Some points, one per row:
[   1   -1   -7   -6    8  -21 -109 -104]
[  7   0  -6 -14  22  50  48 116]
[  13   17   12  -21  -36  -35 -123  -88]
[  31   48   52   10  -26 -115  -76  -15]
[-15 -27 -14  -1  12 119  87  19]
[  8  -2 -16  15  89  17  -6  -1]
[  9  -2 -21  14  99  31 -17   8]
[  7  16   1 -20  21  83  59 120]
[  28   48   69   19  -44 -100  -48  -46]
[ -9 -28 -18  18  36 -14  41  16]
[  3   0 -11  12  40  -1  14 -30]
[  10   17   17  -13  -45  -39 -116  -83]
[  5   0 -14  33 127 115  42  11]
[-3 -6 -2  4 24 43 46 30]
[  9   7   6  27 107  55  37  24]
[ 23  15 -37 -40 -42 -51 -52   6]
[ 14  13  -7  26 127  80  36  21]
[ 11  -5 -90 -59 -51 -32 -44 -45]
[ 21  40  32 -16 -79 -40   7  12]
[ -5 -13 -18   7  36   6  54  43]
[  4  -6 -13  12  97  58 -18  23]
[ 17   9 -16 -23 -28 -33  43  69]
[ 24  36  25 -27 -70 -28   2  16]
[  2   2   0   9  19  -2   5 -29]
[  7   9  -3 -22  13  89  62 104]
[-6 -5  1  9 30 43 50 26]
[ 4 14  1 -9 11 96 95 62]
[  7   9   7  -4 -15   3  -4 -12]
[  17   24    2  -16  -26  -32 -125 -104]
[ 12   4 -11  26 127 101  34  12]
[  4   4   1   2  -3   3   0 -18]
[ 26   9 -59 -51 -39 -41 -53  -8]
[-20 -16  21   6 -49 -73 -43 -24]
[  9  -4 -15  21  68   2   6 -25]
[  9  27  71  19 -61 -82 -37 -55]
[ -9   7  72  26 -69 -76  12  11]
Here are 32 more points, each followed by its number:
[ 15  13  -6  36 127  90  31  21] 0
[ 20   3 -84 -61 -52 -32 -49 -33] 1
[-17 -26 -24  25  35 -19  -6 -43] 2
[  14   29   33    1  -27 -103  -88   -2] 3
[-12   5  70  31 -68 -84   6  13] 4
[  -1   11   19  -12  -49  -46 -105  -66] 5
[-18 -25 -16  15  26 -20 -61 -84] 6
[ 27  13 -77 -57 -39 -39 -56 -20] 7
[ 17  12 -26 -32 -24  12  49  73] 8
[   0    8   20    2  -33 -107  -86   -4] 9
[ -6  15  68  18 -77 -73  10   8] 10
[-14  -7  19  -1 -53 -62 -77 -48] 11
[-3 -5  2 16 35 41 50 26] 12
[ -9   0  24  -5 -47 -52 -93 -57] 13
[ -4  -2  -2   5 -32 -72  19  32] 14
[-13 -25 -20  19  31 -22 -28 -57] 15
[-21 -26  -8   8  53 127  79   7] 16
[-23 -46 -80 -28 -60 -50 -38 -69] 17
[-18 -39 -87 -45 -61 -37 -34 -69] 18
[  7   7   7 -15 -46 -66 -37  26] 19
[  -6   -6  -11    0    6  -20  -98 -102] 20
[-36 -57 -67 -22 -61 -58 -42 -67] 21
[ -1  -1  -8   0 -34 -58  29  47] 22
[   9   10   -2  -10   -7  -27 -115 -114] 23
[ 15  10   3  28 123  66  28  27] 24
[-30 -42 -26   1 -43 -86 -65 -32] 25
[  3  -2 -16  18  53   2  12 -33] 26
[  5  12  -8 -20  23  67  52 125] 27
[-14 -11  -3  17  52  95  54  -4] 28
[ -9  -7 -17   5  33  16  51  73] 29
[ -6 -13  -5  16  77  89  15   8] 30
[ 4  6  7 25 86 57 36 27] 31
Which of these numbered points is nearest to each point below, ignoring the 2 directions in which the first points spread most? Its number follows each.
[-21 -15  10  11 -46 -80 -25 -14] > 15
[ -5 -13  -1  19  65  89  34   4] > 30
[  14   19   -4  -17  -16  -29 -119 -113] > 23
[  2  -1 -22  17  85  11   1 -16] > 22
[  5   0 -16  11 102  45 -22  13] > 19
[ 12   4 -27 -32 -26  29  60  77] > 8
[ -5 -12   0  13  31  38  47  24] > 12
[  0  -4 -12  12  90  74 -16  24] > 27
[-13   1  56  23 -63 -79  -1  17] > 4
[  14   22    7  -18  -30  -39 -122  -99] > 23
[-21 -24 -10   5  31 125  77  13] > 16
[-14  -2  44  15 -54 -75 -11  18] > 4
[-37 -53 -54 -14 -58 -65 -44 -54] > 21
[  4  -1 -10  -6  30  34  53 101] > 19
[  1 -24 -88 -56 -58 -35 -39 -61] > 18
[-17  -5  19   8 -49 -68 -61 -34] > 11
[ -11  -10    2    0  -34 -100  -84   -9] > 9
